In the rows, zero is written as 128.
One turn moves every row onto another: examples first, then more rows asked:
U: [113 114 131 119 114 127 157  86 152 143 107 129 112 120 122 109  97 158
 164 102  84 122 127  99 145 118 121 116 150 111  98  99 161 142 124 136
 128 120  89]
G: [145 125 130 136 130 106 113 128 135 133  83 151 134 105 177 109 130 108
  97 136 116 142 118 120 103 128 125 128 186 137 115 111 138 115 128  95
  77 140 118]
P: [185 152 140 111 156 138 143 155 107 133 140 129 136 116 132 133 111  81
 130 111 154 125 136 145 115 112 142 135 105  90 127 125  97 102 143 137
 119 142 169]
H: [113 123 132 110 111 130 135  64 144 156 121 138 131 156 116 116 125 174
 155 121 145 108 128  92 134 160 122 126  96 172 130 114 145 154 120 148
 143  99 113]
K: [123  99 127 134 122 131 103  85 161 145 128 147 118 150  99 118 108 187
 157 117  90 125 128 103 136 114 140 117 126 134 112 133 167 159 129 129
 149 125 116]
Q: [146 125 115 153 143 102  77 132 127 131 105 172 127 133 160 124 135 124
 101 153 122 155 121 116  89  97 150 129 171 154 124 141 147 141 141 100
 100 143 135]
S: [112 116 135 111 125 127 164  80 138 139 105 116 128 118 135 104 118 166
 160 111 110 102 133  98 155 157 113 123 144 143 108 102 144 131 123 144
 127 111  65]
V: [113 103 132 133 149 130 117  86 139 129 131 134 129 149 110 124 119 189
 163 130 107 121 137  93 148 117 131 124 137 155 114 142 143 149 140 137
 154 115  75]
M: [144 140 132 138 118  99 101 118 135 155  88 161 132 133 153 115 138  97
  90 134 144 151 109 118  82 132 135 138 151 167 134 113 144 130 122 108
  79 137 151]
T: [188 151 129 106 159 141 133 163 114 122 143 147 134 100 136 145 133 100
 127 124 149 114 135 154 113 122 140 121 100  94 138 129 103 114 133 130
 139 148 171]
Y: [115 133 132 108  97 125 141  68 164 169 108 137 122 133 111 110 115 161
 154 113 111 113 122 102 124 149 123 109 108 143 120  93 176 156 112 144
 143 117 133]
A: [196 136 150 122 162 146 130 155 118 115 140 142 145 109 137 128 118 101
 126 114 143 126 134 147 119 125 139 128 103  77 126 138  94 101 127 120
 125 150 158]
F: [122 136 152 144 124 151 134 175 117  96 157  93 118 122 121 151 144 128
 109 136 171 141 109 160 151 105 100 139 128 143 152 135 101 103 114 141
 127 143 136]
B: [122 142 156 148 121 148 139 166 122 102 152  96 123 122 127 144 140 123
 107 130 177 133 105 156 148 119  99 140 123 148 154 132 104 109 106 141
 126 143 147]
N: [121 141 155 140 126 152 144 174 116  92 151  97 121 115 130 144 149 126
 106 131 174 132 110 160 154 113  95 138 130 138 150 129 104 105 111 142
 122 142 136]

Q turns into M
Y turns into U
V turns into H
Now find these:
T turns into P

